M: [131 130  91 109]
G: [112 137  97 105]
C: [114 108 105  99]
Z: [118 115 126  85]
Q: [ 68 110  67 105]
R: [112 130  91  93]
H: [108 197 109 110]
W: [106 207 100 124]
gone R: [ 91  93 112] | [130]
present: [ 68 110] | yes
present: [108 197 109 110] | yes
gone Q: [110  68 105] | [67]
gone M: [131 109  91] | [130]

S: [132 125 137 102 122  93 126  92 148]
U: [132 125 137 102 122  93 126 201 199]
L: [ 84  87  80 112 119 146 150  70  84]
D: [ 92  66  68  66  52 125  67  97  70]
P: [ 93  93 103  92 127 104 141 110 127]
F: [ 93  87  80 112 119 146 150  70  84]
present: [ 87  80 112] | yes
gone S: [137 126 132 125 102  92 122 148] | [93]
size: [84] | 1
gone D: [ 67  70  52  66  66  68  97 125] | [92]
size: [132 125 137 102] | 4

B: [128 121 109 102 122 134 116 135 138 112 153 144 137 127 115 160 112 145
 126 112 113 106 111 116 137 133 146 131 138 139 142 126 114 123 156 119
 126 114 142 139 127 141 119 103 141  89 107 113 103 115 104 125 107 130
 150 148 116 125 138 118 121 152 141 165]
Y: [123 146 160 165 113 136 147 126 144 171 135 101  94  95 121  66 120 110
 135 116 159 177 144  92 101 156 136 124 104  79 123 116 149 157 130 177
 145 133 117 115 130 105  98 136 117 135 117 121 117  80 142 158 110 114
  96 129  89 101 135 111 171 114 125 126]
J: [134 123 145 125 108 133 140 133 128 137 128 117 123 124 116 106 110 125
 136 117 126 154 124 138 140 137 145 136 134 102 136 131 141 144 133 140
 134 123 131 120 143 118 119 144 126 141  98 115 123 107 134 135 119 125
 128 135 117 117 116 113 143 109 113 119]
gone Y: [114 160 117 177 135 177 171 149 136 101 135 117 135 130 117  94 158 159
 129  98 171 121 116 116 123 121  66 146 136 113 123 114 165 147 142 156
 117 124 126 110  92 157 130  95 145 136 120  89 104 105 115 101  96 135
 144  79 125 111 101 133 110 126 144] | [80]
asked: [123 145] | J

ludas: [162  96 117  95 136 194 164 121 150 197 155 166 145 127 193 132 128 159
 105 188  97 140 148]
sez: [140 162 161 163 147 137 123 142 158 125 143 126 130 162 129 152 106 144
 152 126 133 133 118]
pud: [132 136 169 148 168 121 129 143 140 121 132  97 147 152 103 110 164 118
 140 105 151 131 121]
tifo: [135 154 123 140 113 140 142 127 135 132 138 161 116 129 153 169  90 154
 150 154 125 135 149]
fet: [159 117 112 110 120 188 152 123 154 185 155 176 133 131 195 155 100 164
 115 187  95 140 142]
suf: [153 113 107 103 119 177 166 123 137 180 149 180 137 116 189 148 125 159
 120 188 112 143 164]
tekuf: [135 154 123 140 113 140 142 127 135 132 138 161 116 129 174 153 117 155
 123 170 115 142 146]
gibo: [147 117 116 111 123 167 147 122 142 141 144 160 132 125 172 140 117 148
 118 168 108 135 142]
ruku: [153 113 107 103 119 177 166 123 137 180 149 180 137 116 189 148 126 138
 166 115 156 138 130]
gone sez: [133 152 144 162 161 163 162 126 130 140 118 158 106 152 133 143 147 137
 129 123 125 126] | [142]
howmany ruku: [180] | 2

N: [168 163 131 149 138 174 135  99 113 102  84  48 107 116 110  74 148 112
 138  78 200 162 152 125 177]
E: [169 163 130 150 139 175 140  98 113  99  84  48 107 115 109  70 148 113
 136  77 201 162 154 125 174]
A: [168 163 130 150 139 175 138  99 113 101  84  48 107 116 110  74 148 112
 137  77 201 162 152 125 175]
V: [169 163 130 150 139 175 145  97 112  99  84  48 107 113 109  67 148 114
 136  77 203 162 157 127 173]
T: [170 162 130 139 139 175 142  98 113  98  84  48 107 113 109 170 148 113
 136  77 202 162 156 126 173]
K: [167 163 130 150 139 175 139  98 113  99  84  48 107 115 109  70 148 113
 136  77 201 162 153 125 175]
X: [169 163 130 150 139 175 140  98 113  99 171  48 107 115 109  70 148 113
 136  77 201 162 154 125 174]
size: [169 163 130 150 139 175 140  98 113  99  84  48 107 115 109  70 148 113
 136  77 201 162 154] | 23
howmany T: [170] | 2

Nat: [199  62  90 199]
pekef: [106 182 170  81]
lon: [120 169 177 106]
Zelo: [174  62  63 199]
howmany Zelo: [63] | 1
howmany Nat: [62] | 1
present: [199  63] | no
gone Zelo: [ 62 174 199] | [63]
gone Zelo: [ 62 199 174] | [63]

Dosan: [114 132 139  94 190 133 109 126  89 190  67 190 123 125 110 116 120 144
 190 124 133 116 190  75 120  88]
lofov: [124 132 133 129 133 133 119 126 120 130 123 135 123 125 122 125 125 133
 128 124 133 119 133 117 124 123]
Pena: [153 118 119 118 150 136 103 126 116 130 121 135 103 153 142 125 125  80
 123 124  82 179  84 137 111 116]
present: [125 133 128 124 134] | no
present: [ 84 179  82] | no
present: [125 110 116] | yes
howmany Dosan: [190] | 5
size: [124 132 133 129 133 133 119 126 120 130 123 135 123 125 122 125 125 133
 128 124 133 119] | 22

gopez: [164 111 130 120]
Famol: [105 121 127 118]
Pavem: [ 69 137 128 117]
pebur: [ 90 139 122 139]
Pugom: [139 138 134 130]
lof: [146 193 101 164]
Sivuk: [156  97 139 133]
pati: [151 101 150 158]
Miv: [128 112 102 113]
howmany pebur: [139] | 2
gone gopez: [164 120 111] | [130]
present: [111 130] | yes
size: [156  97 139] | 3
size: [156  97 139 133] | 4
gone Famol: [127 121 105] | [118]
gone Famol: [121 118 105] | [127]

zelup: [120 134 153 124 127  92 115 101  92 117 138 138 141 151 127 155 133 136
  99 135 135 167 115 151 125 151  91 122 125 155 117 126  98 149 123 147
 169 138 161 152 129 152 135 123 119 127 149 141 137 135 132 114]
Rebu: [117 129 167 126 130  80 115  91  94 111 142 141 145 153 121 170 137 129
  89 143 139 179 120 152 117 161  83 127 125 163 122 131  90 143 122 143
 182 143 165 150 120 155 144 128 114 120 152 149 136 144 137 117]
nefo: [131 139 180 126 147  88 126  93 102 107 154 162 148 155 136 187 137 133
  95 146 142 188 123 173 121 178  82 139 125 181 134 134  94 156 132 147
 194 144 175 162 132 152 162 130 131 124 172 163 153 152 140 126]
biri: [132 129 166 144 133  99 126 109 126 123 145 140 151 136 139 174 151 129
  95 142 141 178 138 149 101 165  91 132 131 156 142 132 106 131 140 125
 180 162 155 137 122 146 156 135 121 128 153 171 135 155 146 143]
kevi: [130 123 182 130 151  93 133  95 130 102 152 157 142 138 128 191 138 112
  97 151 140 175 139 156 106 173  92 150 124 172 150 140 100 127 133 120
 181 143 155 136 114 135 171 140 122 111 160 168 142 158 144 140]
Pana: [136 126 121 151 116 138 129 145 148 147 124 113 138 113 142 124 148 134
 125 124 131 133 142 116 108 127 129 120 136 112 138 124 138 116 142 113
 129 156 119 115 127 130 128 131 122 140 121 147 118 136 137 149]
gone kevi: [130  95 140 133  92 151 150 112 168 135 140 130 138  97 102 143 142 142
 139 155 100 130 181 151 152 171 106 120 111  93 173 172 133 150 140 122
 136 157 191 158 182 160 138 114 124 156 144 175 128 127 140] | [123]
size: [130 123 182 130 151  93 133  95 130 102] | 10

mivo: [ 93 107  96  87]
mepan: [ 71  78  88 106]
manom: [107 168 199 157]
size: [71 78] | 2
present: [ 71  78  89 106] | no
present: [107 168] | yes

Namun: [118 101 126 128 119 106 114 116 142 138 136 136 116 130 146 140 139 101]
tedas: [123 101  87 132 152 128 131 126 124 119 159 115 175 147 111 106 126 121]
goz: [ 91 125 121 123 133 147 145 130 143 131 141 122 128 138 128 121 118 139]
Lam: [129 141 123 121 110 107 127 139 118 150 139 145 115 118 132 144 157 111]
tur: [132 103 102 107 153 129 135 118 107 111 195  92 145 137 119 121 122 135]
boge: [114 127 123 113 129 165 130 120 120 114 166  99 111 120 147 116 120 151]
ruro: [145 120 128 127 137 118 137 119 137 130 147 128 128 128 110 131 137 137]
pogu: [129 123 128 141  98 135 126 124 114 118 147 115 125 128 148 140 141 110]
sano: [150 112 122 118 142 135 114 146 120 125 132 134 140 131 122 132 104 128]
howmany ruro: [137] | 5
present: [132 152 128] | yes
gone tur: [195 102 135 107 119 122 145 103 118 153  92 137 129 132 111 107 135] | [121]
howmany sano: [132] | 2

movo: [149 111 128 118  71  93  91  76 148 128 128  75 143]
disi: [150 121  74 121  68 128  79  84 145 173 184  93 130]
vemuz: [127 123 128 126 132 123 136 126 128 118 113 120 128]
Lib: [114 125 161 130 167 133 168 149 120  86  73 128 137]
vog: [128 144 130 133 125 147 109 142 123 155 166 160 128]
Noveg: [122 109 140 122 149 109 168 120 129 128  61 128 156]
asked: [149 111 128 118  71  93  91] | movo
present: [167 133] | yes
asked: [111 128 118  71  93  91  76 148] | movo
present: [142 109 147 125] | no
size: [114 125 161 130] | 4
asked: [149 111 128 118  71  93] | movo

minab: [136 118 125 136 120 130 116 132 124 132 112  77 146]
tis: [155 107  97 102 130 116 156 111 114 121  59  93 127]
Famon: [130 142 126 121 139 120 131 114 120 119 135 124 121]
getes: [120 118 122 118 118 122 133 110 128 117 117 162 107]
Panup: [117 121 127 127 124 129 124 122 138 122 117 124 129]
bef: [134 117 116 123 125 129 145 129 121 133 113 126 117]
besi: [117 130 128 131 136 149 131 156 122 158 146 120 118]
mabon: [146 143 124 122 117 132 123 132 153 136 117 132 134]
tato: [121 130 128 131 136 149 131 156 122 158 146 126 119]
howmany getes: [118] | 3
howmany Panup: [122] | 2

vor: [186 159 123 118 118]
dunof: [188 157 122 119 122]
mudal: [197 157 126 114 114]
pobu: [187 158 122 120 124]
poki: [184 159 128 115 112]
Voreb: [174 118 133 111 119]
gone Voreb: [118 111 133 174] | [119]
asked: [174 118 133 111] | Voreb

Fif: [178 163 143 134 169 133 158 142 124 182 164 157 162 133 163 153 130 120
 165 176 137 154]
fub: [139 174 167 146 169 133 163 124 154 133 162 130 142 164 153 158 182 118
 175 178 141 147]
Zis: [150 197 142 138 160 134 147 143 130 174 175 174 167 134 143 165 139 124
 170 178 146 151]
favu: [159 171 144 132 171 130 154 137 123 176 154 165 162 137 151 171 137 117
 175 184 142 146]
dovu: [167 165 144 132 168 144 155 137 130 179 150 157 166 143 154 145 129 112
 165 193 143 154]
gogal: [154 171 142 138 166 154 151 140 115 170 154 161 173 121 149 171 144 126
 163 187 141 145]
teka: [143 179 144 130 163 140 152 149 125 165 159 161 169 132 146 169 144 130
 190 179 142 142]
veta: [154 182 149 136 170 132 155 139 135 172 162 165 179 126 142 175 146 127
 167 186 137 152]
Fer: [148 168 148 139 164 140 157 144 125 174 162 172 172 130 138 165 127 123
 178 176 152 146]
dilo: [167 165 144 132 168 144 155 137 130 179 150 157 166 143 154 145 129 112
 165 187 143 153]
asked: [133 158 142 124 182 164 157 162 133 163 153 130] | Fif
gone Fif: [142 153 120 157 165 163 133 162 169 164 154 163 176 134 133 130 143 137
 178 124 182] | [158]
gone Fif: [178 182 153 133 157 163 169 124 176 165 163 120 154 133 134 142 162 143
 130 158 137] | [164]

dedu: [113 123 148 114 134 126 137 142 138 115 126 108 101 139  63 133 125 113
 132 112 117 156 119 149 142  98 192 101 190 122  93  91 133  99 166 126
 107 130 155 127  88 108 127 159 135 144 145 152  95 152  94 130 161 119
 129]
gabad: [158 143 164 121 126 112 106 141  95 146 115 166 206 141  98 143 137 127
 135 111 120 161 149 113  93 142 142 135 106 113 143 136 138 145 141 132
 157 135 107 158 119 106 126 127 137  92 139 156 139 140 133  94 130 187
  88]
gara: [158 143 164 121 126 112 106 141  95 146 115 166 206 143  98 143 135 127
 135 111 120 161 149 113  93 142 142 135 106 113 143 136 138 145 109 132
 157 113 107 158 119 106 126 127 137  92 139 156 139 140 133  94 130 187
  88]
nosud: [128 127 123 131 115  99 104 110 100 103 128 147 152 117 140 162 123 148
 118 125 102 155 133 153 134 139 132 133 125 108 106 147 115 126 130 104
 117 138 159 117 135 137 134 113 128 144 117 132 144 142 147 158 138 133
 121]
Zof: [113 123 148 114 134 126 137 142 138 115 126 108 101 139 119 133 125 113
 132 112 117 119 119 149 142  98 192 101 190 122 122  91 133  99 166 126
 107 130 119 127  88 108 127 122 135 144 145 152  95 152  94  96 122 127
 129]
nelig: [117 139 117 133 171 141 146 127 141 119 122  98 122 143 157 153 116 152
 127 108 129 143 109 103 149 121 141 120  96  63 138 138 108 126 109 137
 145 113 130 120 106 140 133 137 130 139 127 126 140 139  94  92 156 155
 148]
asked: [158 143 164 121 126 112 106 141  95 146 115 166 206 141  98 143 137 127
 135 111 120 161 149 113  93 142 142 135 106 113 143 136 138 145 141 132
 157 135 107 158 119 106 126 127 137  92 139 156 139 140 133  94 130 187
  88] | gabad
asked: [139  63 133 125 113 132 112] | dedu
gone gara: [127 158  88 106  92 143 135 143  95 142 206 126 112 138 139 156 106 130
 133 135 139 132 106 107 137  98  93 164 143 115 119 113 127 135 158 113
 145 126 187  94 111 142 113 161 146 120 143 157 166 140 109 141 149 121] | [136]
asked: [125 102 155 133 153 134 139 132 133 125] | nosud
howmany Zof: [123] | 1

Bev: [121 193  86 135]
paluv: [128 193 127 128]
Ninuv: [123 193  99 133]
furuk: [120 193  79 136]
vek: [120 121 113 130]
gone vek: [130 121 113] | [120]
size: [120 121 113] | 3

Gufi: [153 142 114  76 145 113]
Lor: [113 115 113 115 113 115]
Zopel: [114 138 186 111 114 114]
howmany Lor: [115] | 3
present: [138 186] | yes
size: [113 115 113 115 113] | 5
size: [153 142 114] | 3
size: [114 138 186 111] | 4
gone Gufi: [153 145 113  76 142] | [114]

Guk: [111  93 134 123 141 121 127 122 119 150 106 109 155 125 131 121 149 121
 147 125 137 134 122  84 100 136 111 126 143 146 104 145  87 121 123 123
  65 117 116]
pag: [143 137 118 135 167 106 125 106 111 110 119 139 130 145 110 118 137  94
 132 135 112 139 108 113 107 116 113 153 135 140 104 130 107 126 140 132
 133 123 149]
Zama: [138 153 124 128  83  96 145 113  89 111 111  97 142 166 181 102 160 151
 122  62 118 176 122 121 171 168 135  79 148 148 139 100  95 118 138 144
 110 177 151]
duli: [123 141 161 167 137 170 167  92 177 128 161 166 120 137 151  95  93 175
 150 114 128 131 100 161  94 141 141 179 123 106 128 167 125 168 128 167
 173 129 188]
Dunos: [157 161 160 148 159  90 120 145 110  90 118  98 132 126 127 135 142  67
 147 117  75  97 127 152 109  99 128 145 124 158 155  67 152  68 131 129
 139 124 167]
gone duli: [179 128  93 123 161 167 128 106 129 173 150 167 161  92 161 128 137  95
 168 170 114 137 141 175 188 166 167 177 128 131 141 123 167 100 125 151
 141 120] | [94]
howmany duli: [167] | 4
howmany duli: [137] | 2
howmany duli: [161] | 3
size: [138 153 124 128  83  96 145 113  89 111 111  97 142 166 181 102 160 151
 122  62 118 176 122 121 171] | 25
present: [124 153 138] | no

vebi: [160 114 125 124 125]
Bas: [126 114 155 113 125]
lopos: [ 49 134  55 128 125]
present: [114 160] | no
howmany vebi: [113] | 0
gone Bas: [126 155 114 113] | [125]
present: [ 55 128 125] | yes
gone Bas: [126 125 114 113] | [155]

Sis: [134 104 110 112 129  46 109 107 144 127  64 122 139 143 126 103 129 144
 103 128 116 126 121 160 119 151 140 153  97 157 131 133 123 157 129 111
 128 162 142 134 167 153 102 124 129 127 142 125 133 102 135  93 136 158
 124  97 142 145 138 119 138 129]
Von: [135 108 121  94 116  53  98 100 143 116  61 162 144 135 113 124 134 141
 112 117 162 121 118 151 123 152 134 162 113 156 121 125 109 185 142 104
 157 165 145 149 148 150 119 127 133 127 134 131 122 109 162  80 126 160
 124  94 130 153 144 114 145 133]
vites: [129 109 122 108 120  59 109 108 129 125  71 121 134 145 119 130 118 128
 107 113 105 109 136 167 109 154 126 167  75 175 154 148 108 176 121  99
 116 165 126 142 155 129 124 125 136 115 141 116 132  97 147  98 132 153
 112 105 131 125 133 103 147 136]
Kani: [108 110 129 126 135  67 140 110 148 130  54 122 140 140 119 122  98 152
  97 114 107 146  84 145 117 130 113 154 109 181 121 128 134 163 133 103
 132 134 127 146 160 134 104 114 122 106 138 138 141 142 153  91 161 159
 102 180 125 118 130 126 148 136]
dudu: [105 112 127 128 132  63 136 117 145 132  61 126 144 140 131 123  99 167
 106 125 110 152  88 151 115 134 114 151 110 179 127 145 130 102 144 114
 142 135 121 146 164 134 119 125 126 103 135 132 134 143 152  79 165 163
 107 110 126 106 130 124 142 136]
Nozi: [141 105 121 102 129  52 105 108 147 120  64 114 149 135 117 126 119 145
 106 120 110 116 122 155 112 149 147 158 105 157 126 131 119 167 143 100
 129 158 139 126 160 156 112 131 124 118 146 113 135  95 135  95 131 150
 117  98 143 138 141 126 141 136]
remis: [108 111 131 128 135  70 134 120 145 131  61 127 151 143 132 116  95 167
  99 130 112 143  90 158 115 122 117 158 115 178 129 147 128 171 139 114
 148 133 122 140 165 139 147 114 124 107 138 135 139 139 147  85 170 154
 109 114 136 111 137 125 138 136]
nubaz: [131  91 121 102 129  52 105 108 149 120  64 114 149 135 117 126 119 145
 106 120 110 116 122 155 112 149 147 158 105 157 126 131 119 167 143 100
 129 158 139 126 160 156 112 131 124 118 146 113 135  95 135  95 131 155
 117  98 143 138 141 126 141 136]
gone Kani: [146 114 122 107  91 148  98 140 141 103 159 102 135  97 153 109 133 140
 134 130 117  84 134 114 138 122 108 138 152 110 145 126 128 126 121 129
 132 106 122 148 154 142 118 161 146  54 127 130 136 180 163 134 113 104
 125 119 130 160 140  67 110] | [181]
size: [108 110 129 126 135  67 140 110 148 130  54 122 140 140 119 122  98 152
  97 114 107 146  84 145 117 130 113 154 109 181 121 128 134 163 133] | 35
gone remis: [117 107 133 127 145 158  95 134 128 138 151 178 136  90 139 135 109 124
 131 114 171 112 125  85 136 111 114 130 135 120 140 158 143 131 128 147
 143 147  61 116 154 115 147 115 114 108 139 122  70 111 165 139 167 122
 170 138  99 139 129 132 137] | [148]
howmany Sis: [103] | 2
howmany Von: [162] | 4

Pupib: [130  95  91 101  50  53 147 155  58 156 134 195 169 111  87 168 150 155
 192  63  87  85  62  48  83 128  69  99 123]
Gena: [100 175 128 151 102  96 168 182 100 198 151  81  68 130 121  49 169  89
 177 171 142 159  85 190  74 148 190 168 150]
Sike: [100 175 128 151 155  96 168 182 100 198 151  81  68 130 121  49 169  89
 177 171 142 159  85 190  74 148 190 168 150]
lagek: [ 88 204 119 166 123 154  92 111 170 192 204 165 193 109  92  92 119 130
  62 180 122 112  92 119 118  94 119 112  83]
gasug: [123 109  88 177 102 186 121  49  70 137 121 106  52 102  75 137 169 169
 204 196  99  48 158 178  53 194 168 179  93]
howmany lagek: [92] | 4
present: [ 81  68 130 122] | no
size: [ 88 204 119 166 123 154  92 111 170 192 204 165 193 109  92  92 119 130
  62 180 122 112  92 119 118  94 119 112  83] | 29

moz: [124 111 145 112 130 108 163 143 111 125 100 145 138 137 147 148 118 105
 135  87 142 126 129 138 140 151 136 135 119 110 144 114 145 146 150 129
 122 156 106 134 125 129 137 108 140 146 128 134 123 149 122 111 129 122
 132 116 167 112  80 148  69 135 146 133]
guvo: [128 118 140 114 115 133 141 126 136 127 135 150 128 118 137 131 105 112
 105 152 129 136 130 128 117 128 125 118  93 104 137 127 115 123 119 134
 115 143 134 123 119 109 142 115 126 141 103 111 120 151 132 141 141  89
 114 135 158 120 135 133 115 139 132 125]
nodeb: [126 122 113 119  85 124 126 132 134 120 135 155 125 118 146 136 112 121
 115 140 127 131 146 120 122 129 124 117 105 125 144 135 123 138 118 148
 122 157 123 141 126 106 152 125 137 141 104 122 112 153 138 137 150  86
 117 126 152 127 139 145 104 144 129 131]
Zibu: [123 115 137 111 126 111 158 136 121 123  96 148 142 130 149 143 119 103
 132  92 136 133 134 133 139 153 135 133 114 112 151 119 137 154 154 131
 120 151 106 131 126 132 137 116 135 145 130 135 120 143 120 112 134 119
 128 113 168 111  82 148  71 134 138 136]
rere: [130 120 135 113 126 130 139 126 129 127 126 159 129 121 151 132 105 103
 114 139 135 126 147 118 114 141 128 109  98 117 128 133 122 127 129 135
 130 144 129 142 129 104 145 122 139 138 100 109 131 154 137 123 140 104
 116 132 161 122 150 140 118 151 134 131]
gone nodeb: [131 157 129 120 122 135 124 117 141 132 121 139 145 124 119 136 140 126
 138 141 127 138 155 144 148 126 146 153 122 112 129 152 135 126 125 115
 112 125 127 152 126 123 150 134 146 117 120 123 104 131 104 122 125 105
  85 144 122 118 118 137 113 137 106] | [86]
size: [128 118 140 114 115 133 141 126 136 127 135 150 128 118 137 131 105 112
 105 152 129 136 130 128 117 128 125 118  93 104 137 127 115 123 119 134
 115 143 134 123 119 109 142 115 126 141 103 111 120 151 132 141 141] | 53

rap: [106 135 125  96 114 109 156 121 104 148 147 126  87 136 110  81 127]
rego: [100 148 118 102 138 199 183 202  91  86 193 210 135 142  92 115  52]
Gugor: [127 149 124 130 135 123 106 124 141 128 112 124 135 124 152 147 142]
muve: [130 151 125 132 130 127 106 128 120 123 111 127 132 131 126 130 140]
zude: [100 148  93 102 138 199 183 202  91  86 193 210 100 142  92 115  52]
zoruz: [137 143 128 137 134 126 107 125 115 151 124 124 138 121 136 128 132]
niso: [159 111 139 160 138 133  95 126 130 141  95 125 157  94 131 148 131]
nageb: [ 99 153 129  97 129 162 145 173 123 101 150 182  98 108 117 117  71]
Mefo: [133 134 142 133 125 128 111 126 110 133 125 124 136 124 123 122 124]
present: [ 86  91 202 183 199] | no
gone Gugor: [124 135 135 123 149 124 124 127 124 106 128 152 141 130 147 112] | [142]
present: [163 145 173 123] | no

